grid =
[[-125  158  189   44]
 [  91 -187 -217  -92]
 [ -32   36  121  -14]
 [ 549 -469 -443 -441]
 [ -45   33  102    2]
 [  89  -82   -3  -79]
 [ -13  -55    5   20]
 [ 106  -33   60  -74]
 [  74 -165 -117  -29]
 [ 234 -242 -173 -163]
 [ 213 -148 -117 -191]
 [ 725 -598 -675 -700]
 [   0 -136  -40   67]]
Indices start at 0.
(0, 0) -> -125
(3, 2) -> -443
(11, 2) -> -675
(10, 3) -> -191
(5, 0) -> 89
(10, 1) -> -148
(3, 1) -> -469
(2, 3) -> -14
(10, 0) -> 213
(11, 3) -> -700
(2, 2) -> 121
(12, 1) -> -136
(5, 2) -> -3
(9, 0) -> 234
(7, 2) -> 60
(12, 0) -> 0
(4, 0) -> -45
(1, 2) -> -217
(8, 0) -> 74
(9, 1) -> -242
(8, 1) -> -165
(7, 3) -> -74
(1, 0) -> 91
(6, 1) -> -55

W = [[0.61, 13.76, 17.68, -0.44, 19.75, 11.22, 25.47, 9.46, 10.22, 12.34], [-3.08, 9.12, 12.00, -1.16, 19.95, 12.17, 22.58, 7.34, 11.97, 15.72], [1.05, 14.59, 17.23, -2.16, 19.20, 12.79, 24.34, 10.13, 9.86, 11.55], [5.96, -5.73, -14.86, 8.58, -15.56, -8.90, -23.01, -5.75, -3.50, -13.35], [-0.42, 15.26, 20.05, -3.45, 20.85, 12.12, 28.51, 10.19, 9.21, 11.71], [5.26, 15.36, 20.07, -2.82, 14.89, 12.40, 21.87, 11.94, 5.40, 9.12], [2.16, 10.78, 17.40, -2.68, 15.69, 12.86, 21.80, 10.63, 6.41, 13.77], [3.65, -8.32, -10.41, 5.62, -13.86, -8.15, -17.61, -4.94, -5.86, -7.79], [4.66, -7.32, -13.63, 7.60, -14.90, -9.26, -21.41, -6.06, -4.35, -10.80], [-1.69, 11.27, 16.01, -0.98, 20.93, 11.66, 25.47, 8.45, 11.22, 15.71], [4.14, -4.41, -9.89, 5.42, -11.64, -7.17, -16.42, -4.39, -3.67, -9.70], [-2.10, 12.39, 17.02, -2.85, 21.51, 13.41, 27.35, 9.54, 10.96, 15.07]]
W[0][0] => 0.61
W[:, 6] => [25.47, 22.58, 24.34, -23.01, 28.51, 21.87, 21.80, -17.61, -21.41, 25.47, -16.42, 27.35]
W[8] => [4.66, -7.32, -13.63, 7.60, -14.90, -9.26, -21.41, -6.06, -4.35, -10.80]
W[6][0] => 2.16
W[:, 4] => [19.75, 19.95, 19.20, -15.56, 20.85, 14.89, 15.69, -13.86, -14.90, 20.93, -11.64, 21.51]
W[4][2] => 20.05
W[5][8] => 5.40
W[8][0] => 4.66
W[:, 3] => [-0.44, -1.16, -2.16, 8.58, -3.45, -2.82, -2.68, 5.62, 7.60, -0.98, 5.42, -2.85]
W[0] => [0.61, 13.76, 17.68, -0.44, 19.75, 11.22, 25.47, 9.46, 10.22, 12.34]
W[4][7] => 10.19
W[:, 8] => [10.22, 11.97, 9.86, -3.50, 9.21, 5.40, 6.41, -5.86, -4.35, 11.22, -3.67, 10.96]
W[11] => [-2.10, 12.39, 17.02, -2.85, 21.51, 13.41, 27.35, 9.54, 10.96, 15.07]
W[5][6] => 21.87
W[5][3] => -2.82
W[8][9] => -10.80
W[:, 7] => [9.46, 7.34, 10.13, -5.75, 10.19, 11.94, 10.63, -4.94, -6.06, 8.45, -4.39, 9.54]
W[:, 5] => [11.22, 12.17, 12.79, -8.90, 12.12, 12.40, 12.86, -8.15, -9.26, 11.66, -7.17, 13.41]
W[7][1] => -8.32
W[1][8] => 11.97
W[1][3] => -1.16
W[7][6] => -17.61
W[2][1] => 14.59
W[6][3] => -2.68
W[1][5] => 12.17
W[0][9] => 12.34
W[11][8] => 10.96
W[1][1] => 9.12
W[4] => [-0.42, 15.26, 20.05, -3.45, 20.85, 12.12, 28.51, 10.19, 9.21, 11.71]
W[10][3] => 5.42
W[5][7] => 11.94
W[5][5] => 12.40

data = [-28   2  10  28 -12   9   6 -35 -48 -30]
data[0] = -28
data[6] = 6
data[5] = 9

A =
22  -7  11  -13  -34
11  16  43  7  -3
8  21  32  13  19
10  16  38  8  -3
9  19  40  7  -3
11  19  39  8  -2
A[0, 0] = 22
A[0, 1] = -7
A[1, 2] = 43
A[5, 0] = 11
A[1, 3] = 7
A[:, 2] = [11, 43, 32, 38, 40, 39]
A[1, 0] = 11
A[4, 3] = 7
A[4, 1] = 19
A[1, 4] = -3
A[2, 4] = 19

B = -23,22,-22,-25,-32,48,-51,5,27,12,-39,-9,-32,-52,47
B[0]: -23
B[2]: -22
B[14]: 47
B[3]: -25
B[5]: 48
B[1]: 22
B[9]: 12

arr =
array([[50, 60, 46, 43, 21, 23, 48, 46, 53, 46, 46],
       [36, 18, 42, 32, 46, 45, 46, 26, 44, 60, 60],
       [45, 27, 43, 34, 46, 26, 46, 23, 46, 64, 64],
       [36, 37, 24, 51, 54, 66, 81, 38, 31, 50, 50],
       [37, 63, 26, 46, 42, 46, 79, 41, 21, 55, 55]])
arr[-5, -11]: 50
arr[-3, -3]: 46
arr[-2, -7]: 54
arr[1, 2]: 42
arr[1, 10]: 60
arr[-3, 5]: 26
arr[4]: [37, 63, 26, 46, 42, 46, 79, 41, 21, 55, 55]
arr[-2]: [36, 37, 24, 51, 54, 66, 81, 38, 31, 50, 50]
arr[:, -11]: [50, 36, 45, 36, 37]
arr[-2, -8]: 51
arr[4, -8]: 46
arr[-1, 7]: 41
arr[-2, -5]: 81
arr[-3, 10]: 64
arr[-4, 0]: 36
arr[:, 9]: [46, 60, 64, 50, 55]
arr[-4, 9]: 60
arr[-1, 8]: 21
arr[4, -2]: 55
arr[-4, -6]: 45
arr[4, -9]: 26
arr[:, -3]: [53, 44, 46, 31, 21]
arr[:, -9]: [46, 42, 43, 24, 26]
arr[:, -8]: [43, 32, 34, 51, 46]
arr[-2, -11]: 36
arr[0]: [50, 60, 46, 43, 21, 23, 48, 46, 53, 46, 46]
arr[3, -6]: 66
